One turn sends every row of this set to another row. A few are shown first. Where does it send the rows asked after them?
dedib: [16 -115 11 5 100 -50 -130 3 -168 95 89 -148 -19 2 -180 190 162 -11 136 77 72 -29 123 98 87 -90 -2 160 71 31 -198 129 -128 -8 -97 -107 -148]
liko: [-99 -130 -27 -10 152 -96 -104 72 -151 39 53 -175 118 -14 -232 111 -62 95 -2 -29 78 -36 72 74 48 -77 141 114 182 51 -61 159 -184 -53 -5 -144 -116]
zezet: [-140 101 103 171 5 69 6 53 140 208 -88 -32 -100 -265 -27 9 157 37 31 -125 -112 -22 150 172 -151 -74 120 17 -123 337 137 16 85 -8 -66 65 -172]
vol: [-27 -5 52 17 101 -87 -5 -12 -85 -60 -107 -217 -147 -46 -312 239 12 -6 62 -12 -2 -60 197 170 30 102 120 118 -121 -111 107 265 12 -33 -4 123 -159]
nabam: [-84 -79 116 177 3 127 -52 -12 19 16 -14 -140 -31 -335 -34 -6 36 19 290 41 -145 194 164 43 24 -11 32 119 29 202 -63 204 133 53 13 -5 -58]
lil: [98 -71 65 -207 -24 -157 56 65 -32 63 -207 -158 -27 96 -120 -163 97 44 31 -72 -219 28 90 22 -173 199 42 -58 37 153 -35 -44 112 259 -156 135 -61]
Zad: [-38 -44 198 -296 130 -91 -98 -98 138 -34 78 -121 -28 83 53 -162 131 -94 -85 -147 -285 -15 30 93 -178 11 -125 48 -94 102 -103 16 10 -103 -13 66 -76]
zoput: [-147 -15 152 104 136 194 72 -130 122 -40 -27 -135 4 -4 173 36 78 17 57 -47 -210 -128 13 -10 91 -161 202 83 -75 34 -54 107 -52 -11 225 162 -227]
Bor: [-117 -62 150 102 61 12 -35 -32 73 -30 5 -59 51 -338 -137 -73 -1 179 113 -117 -66 130 122 -46 13 -15 113 163 157 270 3 172 160 44 -11 -53 48]
duda: [-129 -86 104 -113 72 -92 -48 -87 79 4 -49 -131 -30 227 -12 26 61 159 348 -57 -153 180 70 54 -252 107 184 20 -49 -97 -82 -180 -15 35 32 104 -68]
Luno: [-46 -159 176 82 -52 77 -25 -16 73 2 -81 -112 -24 163 -31 -47 32 124 -6 -177 -93 39 118 49 208 -23 147 79 -21 -167 50 -173 -160 -44 -12 295 -93]
fedo: [82 9 49 -114 -271 159 -55 16 -105 121 -21 -175 -138 -154 -130 90 88 20 -117 188 -130 -29 49 54 -247 50 40 -19 -81 168 26 121 -29 0 -78 1 -102]
gute: [-193 125 311 -231 -242 -12 32 -15 -12 61 16 -98 -80 13 152 43 -71 -27 -101 47 -95 186 -32 85 1 -21 -3 15 -124 119 124 44 -153 -50 -23 80 -27]
tun: [19 83 -112 -14 91 45 -106 -158 131 -58 -38 -148 70 81 87 114 -76 -40 -76 57 -202 -131 -31 0 146 -83 214 31 28 70 75 -167 17 58 94 -181 19]
Tiroz: [-10 -92 306 120 -80 -74 5 -72 -80 -72 -42 -76 47 144 35 58 103 119 24 -142 -79 117 -8 -37 82 18 178 200 -85 -116 -27 -220 -203 99 57 177 -55]
bokig: [58 -19 161 51 16 -118 73 31 -54 28 -229 -254 -190 -41 -132 -245 -99 20 -78 62 -180 185 233 144 -29 -75 16 23 -88 24 86 -26 -195 147 0 35 140]
folam: [-22 -43 190 -38 -27 -282 165 5 -27 162 -245 -93 -96 -106 -164 -128 104 126 -82 30 -135 130 246 141 35 -72 57 18 -193 67 -52 -72 -77 211 50 82 99]
Remot: [-122 99 -34 89 133 -15 -6 -4 -108 17 -364 -110 41 14 -226 -47 -30 8 58 38 -11 88 129 113 -99 -26 254 -11 -30 -224 75 -52 50 52 71 -65 80]
nuti: [-204 -21 222 -211 -254 -13 -6 -186 36 122 -38 -73 -127 45 130 -95 31 99 -165 -7 -85 43 25 141 63 13 -73 -29 -39 155 60 -65 -31 -91 149 -31 -47]
neb: [-156 -61 185 -246 100 -129 -36 17 63 -18 41 -143 137 38 89 -83 1 -111 -50 -88 -336 57 -27 111 -235 38 6 -23 -167 65 -88 84 -67 -65 120 85 -154]
fetu: [-21 35 69 -195 -148 28 -55 -2 -154 80 -77 -191 -114 -323 -89 54 37 216 -211 -71 -133 -171 -23 85 -139 4 115 7 -9 247 55 49 -91 -22 18 -55 -74]
besad: [31 -37 113 48 117 -188 -37 -198 -154 -135 -98 -201 -136 -19 -305 161 69 101 -17 -71 29 -108 123 103 -40 156 110 198 -28 -31 82 148 28 23 139 -88 -82]
gul: [-9 175 -61 -96 57 -5 -37 -41 152 27 8 -53 89 40 62 287 40 -103 0 109 -186 -76 6 -8 186 -126 233 39 -125 58 -11 -96 53 103 -83 -4 -23]
lugi: [58 -42 68 -182 51 -132 30 109 -160 1 -258 -288 -81 -40 17 -146 -25 13 114 -151 -305 6 19 118 -113 154 59 -54 16 154 -1 -44 -39 251 -83 118 -110]
Sidun: [-74 18 25 -53 68 14 -192 -5 -6 -190 -119 138 168 14 -104 14 -60 -66 -9 53 37 111 -22 -62 64 -157 198 -100 2 279 8 -21 59 62 -1 -116 -62]
Kib: [-36 17 1 -65 93 96 -235 -38 -53 -147 -155 68 -27 -87 21 46 55 -119 137 30 -31 38 26 80 220 -210 72 -112 -83 269 -67 -59 39 33 -18 -78 -142]
tipa: [-52 112 157 283 -6 67 -27 -26 49 72 -46 -93 -65 -170 -11 -68 54 8 1 -67 -96 51 41 72 -325 -8 139 97 -28 346 207 -8 17 38 22 -123 -79]
sadeg: [-142 -5 109 -208 196 -98 -79 -46 104 -49 -51 -177 -134 122 9 -16 2 223 287 -241 -146 81 73 85 -132 23 178 49 20 -72 -12 -179 -77 -34 -85 157 -10]
kemo: [-46 76 263 65 120 123 79 -169 192 -105 95 -25 37 123 39 12 120 34 -65 -42 -89 -70 -20 -198 -37 -150 204 198 10 76 -14 112 6 23 56 132 -58]
Nad: [-35 207 61 -10 194 -72 -29 -85 -136 10 -329 -78 -143 -87 -161 27 189 9 110 -60 18 23 144 115 29 -110 147 106 -93 -166 -31 -121 64 86 -99 -37 130]

Tiroz -> gute
Bor -> dedib
zoput -> fetu
And these:
tipa -> vol
neb -> lugi

One turn sends every row of this set to another row. A few are shown first. Where does it send the rows asked after them?
pepub: [343 -79 117 -61 225 11 -42 50 263 -134 48 144 -47 -332 -242 74 34 226 58 231 -59 -65 72 46 34 -254 222 32 -36 16]
Rolip: [157 -133 129 0 257 58 64 100 31 355 133 134 14 -281 -234 283 -29 -208 47 160 22 -14 256 8 -36 145 254 -47 -63 -73]
Nufad: [247 38 243 12 215 140 -49 -50 -68 55 -52 117 87 -29 -197 -261 54 41 113 202 -28 -87 138 -39 -29 124 82 81 17 -259]
mavu: [448 -86 45 57 433 58 14 -75 -43 183 80 128 -46 -235 -307 -43 95 156 233 187 38 -59 174 64 4 -35 80 -64 75 -222]
morud: [268 -246 -73 108 147 100 118 -92 178 -72 -35 99 -19 -28 -190 221 145 27 -21 162 88 21 10 86 -83 211 204 -64 -216 -193]
vegup: [185 1 82 -73 215 27 35 160 222 -141 -65 229 -48 -23 -124 -126 143 18 212 -159 -138 -179 265 -46 12 28 283 -123 7 -10]
rom: [270 -18 212 -108 263 150 -44 193 81 64 -168 169 -59 -157 -143 338 -22 -337 222 -65 15 -65 10 -68 -57 -200 141 49 -48 -68]
Gifoz: [-80 -47 192 -32 333 156 97 -154 71 -72 -122 29 32 -142 -158 57 -32 102 -11 53 -36 43 128 -41 118 -45 32 -74 52 -117]
rosur: [293 -123 127 58 216 119 92 28 55 -135 -71 221 -27 124 -224 260 74 -326 221 -117 54 -24 248 37 -15 247 190 -75 -52 -77]
fumiz: [216 -122 122 4 246 130 117 101 160 118 -133 145 -45 -180 -154 229 68 79 -114 153 -53 -47 -2 -70 -6 323 204 75 -70 8]
Vire: [226 101 162 7 250 141 -79 78 -22 53 61 173 20 2 -195 -228 83 123 0 215 -18 -76 164 -7 -126 82 205 42 -107 -264]
bul: [263 -61 126 -34 239 158 -81 169 115 -17 -137 179 -66 -111 -180 303 -5 -359 227 -53 140 -1 11 -15 -112 -244 142 -8 -125 -151]
Zok: [319 25 301 -68 387 149 -91 -39 -79 149 -21 91 -29 -111 -241 58 33 185 154 213 73 130 169 -40 54 143 145 -128 111 -220]
vodog: [390 -56 90 -22 376 14 45 -127 266 22 -49 41 -42 -242 -280 59 -52 49 -70 166 -10 121 223 56 65 -183 3 -80 19 -86]
sope: [242 11 323 -139 162 51 -101 -121 218 -168 -34 61 -7 -127 -203 136 6 147 65 212 -18 201 104 23 140 -126 223 -97 14 -107]
riz: [300 61 83 -2 227 97 27 -76 -67 55 113 119 49 0 -131 -170 103 68 87 153 -38 -176 243 24 -107 40 76 38 -79 -276]
fopo: [272 -32 -76 75 193 79 -230 -58 266 76 -30 165 -109 -209 -327 267 110 -147 294 328 106 21 146 96 -105 29 114 -40 -122 -107]
fudi: [175 -65 106 -18 188 85 -27 87 258 -244 -167 177 -14 41 -223 -181 73 -88 198 -103 53 -13 247 -25 18 80 181 -194 -30 -137]
vefe: [130 -300 151 36 86 113 -7 -48 34 100 99 102 88 -237 -258 219 3 -252 244 236 142 41 147 75 -10 122 256 -71 -64 -170]
dez: [223 83 118 -77 216 109 -195 48 234 183 -89 176 -113 -260 -248 339 64 -48 231 322 10 -62 146 -37 -43 147 120 44 -4 29]
nipek: [242 -55 78 -79 270 83 50 110 255 -141 -136 151 -20 -72 -128 -127 -29 -60 117 -141 33 -201 327 -70 13 116 39 -101 13 -4]
reb: [124 -236 134 80 184 52 1 84 29 276 64 219 5 -313 -327 94 94 -211 228 205 -103 -3 38 45 -9 14 424 -24 -13 -83]
Lome: [254 -223 49 106 176 13 203 -159 103 64 -123 129 -13 -92 -215 121 220 24 138 102 -232 0 -67 44 73 183 289 -5 31 -112]
Pimab: [279 -53 142 -49 234 78 -17 125 72 36 -124 174 -71 -89 -162 309 59 -347 301 -103 -29 -29 -26 -6 -68 -301 213 2 -53 -141]
sego: [395 -139 179 -96 339 224 -93 313 130 -79 -23 143 33 -78 -168 261 -42 -245 193 39 -23 -27 299 -106 -6 -166 182 -131 -172 -98]
ninem: [239 72 39 26 231 28 -138 -135 191 198 -78 163 -97 -184 -303 269 193 -129 381 267 -171 36 123 44 9 14 208 -38 60 -70]
vudal: [347 -87 17 114 367 103 83 255 109 -12 -87 317 -113 -38 -289 141 75 -263 112 -98 -11 -117 168 -11 -103 174 235 11 -73 5]
Faza: [260 -171 177 56 156 136 -3 164 56 -173 -134 328 -19 -28 -237 141 118 -236 334 -25 -63 -144 41 -15 -30 178 325 67 -7 24]
Lanal: [401 -247 150 -39 270 174 -57 168 97 -149 -53 156 72 -79 -190 158 28 -289 401 30 -77 -61 230 -47 55 -234 166 -106 -87 -138]
Mizop: [-102 -74 133 -9 244 169 -8 47 126 -182 -22 130 0 -195 -180 31 30 229 27 117 28 -27 10 -18 -26 -141 207 -6 -100 -105]
rabom: [369 -159 236 -46 380 203 -82 328 118 -22 -130 176 26 -113 -219 114 7 -276 253 37 -173 -21 186 -149 74 -199 210 -79 -33 -68]
tilat: [16 -74 -59 76 378 70 145 -96 137 -17 14 97 -35 -213 -184 15 37 146 -19 17 -57 -88 128 37 -15 -241 82 -26 -40 -118]
pumu: [337 -38 144 -64 266 123 -133 58 -47 -20 148 168 -30 -188 -224 60 102 293 238 267 168 -54 102 46 -67 38 239 -40 -59 -223]

sego -> rabom
vodog -> pepub
pumu -> Zok
And these:
dez -> ninem
Mizop -> Gifoz
rom -> Pimab
rosur -> vudal
fumiz -> Lome
riz -> Vire
Rolip -> reb
vegup -> fudi

One turn sends every row of this set to another row. A few are shown first. Where does it send the rows asked after them?
bakep: [-252 149 194 -121 -97 190 220 224 19 62 114 -81]
kesel: [-111 211 241 -257 -130 -39 235 86 -83 -311 190 -85]
salet: [-88 232 387 -157 36 -67 334 132 83 -330 268 68]
gof: [-287 192 293 -55 -2 221 182 292 100 73 171 63]
nedif: [-220 239 253 -216 -132 125 10 222 -71 -309 176 58]
gonon: [-184 292 312 -168 156 162 190 305 148 -67 235 29]
lanug: [-236 140 132 39 -41 197 99 208 6 -135 116 262]
kuno: [-204 276 209 -230 39 197 91 320 43 -47 182 -55]
Zup: [-144 41 371 -118 92 44 254 64 145 10 169 -136]
Lubo: [-88 210 119 -57 -32 286 80 -44 129 -279 250 169]
Lareg: [-213 139 223 -86 -130 37 202 144 103 -538 146 25]
Bunev: [-213 73 431 -71 167 136 177 143 204 -11 190 -3]
Tokim: [-137 190 355 157 -140 -13 227 105 137 -350 267 -44]
Zemog: [-189 154 254 -107 -36 64 389 165 90 57 154 -103]
guna: [-73 188 63 -91 -99 248 112 -85 78 -270 223 60]
gem: [-205 173 324 -43 75 126 356 228 176 50 205 40]
poso: [-207 123 334 -78 190 153 31 210 164 -33 187 -28]
dof: [-109 277 279 -203 130 50 327 222 136 -64 241 -96]
labo: [-78 97 126 10 -35 -37 412 35 20 -143 115 52]
dekub: [-219 148 243 -58 -87 49 203 162 131 -523 166 91]
fom: [-180 216 363 165 -125 74 117 160 138 -345 271 44]
seda: [-201 261 379 -127 52 89 121 255 79 -329 251 220]
ris: [-257 148 24 -3 -100 4 161 -50 106 -292 172 194]
Tobo: [-202 202 278 120 -215 100 49 161 74 -334 235 -39]
zeda: [-114 70 256 -155 103 35 161 95 81 -34 121 -228]
lov: [-143 261 175 -257 11 83 233 216 33 -51 173 -175]
noz: [-203 129 234 -66 -79 21 225 144 126 -531 153 64]
kadu: [-211 47 280 -169 -7 127 104 89 54 13 111 -180]
meru: [-265 74 344 -122 59 218 9 178 111 10 148 -38]
sen: [-22 177 108 -83 -43 156 237 -135 119 -290 252 41]
vakod: [-141 143 241 98 86 65 331 143 107 -144 177 281]
Ruvi: [-38 203 157 -38 27 214 214 -79 179 -288 280 151]
bep: [-205 92 232 -149 84 151 -19 187 63 -21 123 -146]
dukov: [-147 183 283 103 -231 21 156 101 68 -336 228 -115]
gar: [-268 149 57 12 -70 19 155 -32 127 -298 174 232]
sufo: [-242 149 65 12 -60 4 191 -43 150 -285 184 220]
Zit: [-117 104 336 -87 218 32 188 141 174 -40 174 -100]
Lal: [-179 91 22 -40 -164 96 183 109 -95 -123 54 37]
vika: [-236 149 45 -5 -83 -21 206 -59 123 -289 166 182]
Fuzu: [-219 137 221 -69 -114 55 160 164 112 -509 147 74]

bep -> meru
guna -> Tobo
And these:
labo -> kesel
dekub -> sufo
lov -> bakep

One turn sends every row of this set to another row. A few are shown first. Where does it send the rows asked after them?
kimov: [-122 -72 -43 -2 20 -77 -75 -212 81 -9 127 -146 91 33 -81 39 158 -152 8 1 -28 -87 -8 38 -56 76 272]
nira: [103 -4 -112 3 -16 94 -117 108 170 44 -19 108 -184 10 92 -115 -168 110 -13 -106 29 33 183 1 -88 112 273]
bunu: [271 30 -8 -8 -20 152 10 80 174 21 29 27 -50 21 8 -178 -151 60 -154 -53 -107 69 13 -32 -39 6 313]
Vedos: [20 -26 40 81 -81 9 19 50 -9 -67 144 43 -26 89 -10 -129 -30 -26 215 -56 397 51 51 -36 -40 69 -81]
Vuv: [-96 -39 3 58 -6 -50 72 -249 -48 36 171 -143 126 16 -101 10 99 -117 35 -132 -160 -67 -67 -6 -110 -91 206]
Dut: [-30 76 75 -128 -58 -170 -19 87 182 113 185 78 -240 102 -114 -80 -147 -47 38 14 -162 64 -67 -88 131 37 32]
Daz: [-54 -71 -11 -289 -47 -205 -24 28 128 -58 100 -103 20 -2 -56 -110 -82 -22 -45 -9 38 179 19 -34 -57 -1 -166]
Debi: [199 -115 93 14 -42 -77 36 72 -76 -110 239 35 14 -7 40 -197 45 -33 24 58 293 -16 -37 -64 32 84 31]
lida: [-114 -69 4 -248 -53 -161 14 -12 112 -76 109 -75 -25 24 -51 -92 -106 6 -31 -56 20 197 53 -74 -66 -47 -210]
Mani: [-87 -76 -14 281 -134 89 8 -152 -78 -69 -75 100 -22 113 -119 -139 241 -113 31 -15 -19 40 78 0 23 102 21]
zele: [96 -130 31 7 -143 96 122 2 83 23 -53 148 -94 -101 107 -113 -119 181 -213 -93 -21 133 127 -37 -139 -103 87]
Depa: [112 -51 38 46 22 -9 -27 125 -112 -5 -204 -62 -58 13 123 262 19 -24 87 -149 -143 79 -8 -83 -50 158 38]
sidud: [54 -37 27 -15 -167 178 45 23 289 22 -161 55 -18 30 -7 -77 -115 89 -157 -23 139 206 109 43 -113 -23 97]
Neve: [15 111 -29 62 -94 -16 90 2 88 80 179 104 81 26 -169 -20 -191 20 212 83 250 -127 -23 123 11 16 51]
fopub: [120 183 -98 188 -6 59 -76 -212 -137 7 -39 179 215 76 -140 -46 -93 -83 -97 -27 -34 -27 -51 127 38 47 -63]
Zaz: [96 -35 -10 -45 -3 -5 17 53 7 56 -219 -50 38 -30 -12 373 -33 19 -25 17 -138 -46 -60 34 -32 127 73]
Nateg: [154 -42 100 20 27 64 3 102 -59 -72 -187 -93 -46 52 81 260 54 -50 -9 -69 -169 119 -45 -116 26 150 75]
Pavor: [-9 126 69 -112 -80 -166 -8 91 187 165 162 47 -168 116 -157 -101 -178 -61 86 -31 -163 74 -110 -53 92 0 10]
Zuda: [47 209 214 105 -126 -95 -188 -142 -44 119 -26 42 118 69 51 59 -90 -176 -72 -58 120 160 -179 41 58 13 -24]
gisip: [68 -19 -1 51 -35 -92 127 -25 -63 13 302 205 -34 -93 -48 -43 -157 95 68 121 114 -193 10 38 55 -6 98]
tiri: [25 66 81 80 -61 122 210 -98 92 -71 263 146 -3 71 -171 -11 -170 39 39 137 122 -59 -19 -20 122 -71 52]
rogu: [-261 -45 -42 78 -1 -6 4 -276 34 -11 107 -85 -9 75 -77 88 90 -98 110 -145 -45 -36 88 -16 -95 -10 161]
peve: [142 -17 152 93 -87 91 190 -13 -73 -103 218 10 40 86 -54 -191 -35 -27 81 -74 221 93 -66 -125 -6 -81 -81]
ligun: [154 -74 -37 -40 -171 -20 11 110 134 146 -124 48 57 -129 62 -149 -112 117 -117 -78 103 74 43 126 -207 -14 134]
ruf: [14 -89 -17 284 -135 -4 46 -112 -203 11 -34 91 51 7 -98 -201 232 -93 24 -72 -102 -21 1 31 -33 47 46]
Vabo: [22 -52 -41 238 -143 3 -54 -74 -60 6 -96 31 103 62 -148 -184 262 -164 28 29 1 -7 -12 97 10 150 90]
vek: [96 108 -93 156 37 58 -137 -229 -99 -84 -13 232 112 67 -79 -13 -31 -75 -191 82 -12 -43 20 86 116 140 -6]
zimet: [-38 90 39 -109 -69 -213 -33 91 139 167 177 88 -228 77 -100 -86 -177 -25 112 -56 -153 44 -53 -74 74 18 4]
bef: [13 132 -150 206 15 11 -140 -222 -184 -15 -36 274 75 37 -51 -10 -88 -31 -58 -53 2 -58 77 94 30 104 -81]
ladi: [150 17 75 46 -7 63 12 127 -54 4 -235 -125 26 68 31 244 6 -66 94 -148 -136 132 -83 -56 -40 115 31]
Rozam: [-3 123 176 125 -101 -191 -197 -154 -188 128 29 150 -15 -33 174 65 -89 -90 -54 -130 69 90 -84 0 22 6 -35]
zitov: [102 -38 23 -7 -4 37 109 3 -65 47 -179 -20 21 -42 -2 362 -59 52 -48 -56 -233 -20 -63 -20 -44 29 32]
kir: [3 -10 9 -1 -7 90 58 5 13 23 -237 -12 -24 23 -21 409 -67 36 11 -48 -147 14 0 -8 -28 85 11]
bikot: [-5 121 247 104 -82 -57 -181 -205 -64 -11 42 130 -41 62 127 104 -47 -126 -181 1 70 163 -72 -69 144 36 6]
Ton: [139 104 -55 67 -67 185 35 64 137 111 -32 44 -75 69 -12 -156 -246 97 48 -244 -59 107 79 -7 -153 -61 184]
suz: [-38 -69 4 -262 -54 -204 30 10 66 -44 130 -95 19 -28 -45 -129 -100 -2 -58 -63 -29 172 -6 -63 -85 -73 -192]

ligun -> bunu
Vuv -> Zuda
Vabo -> vek
And these:
zitov -> ladi
Daz -> Dut
Debi -> tiri

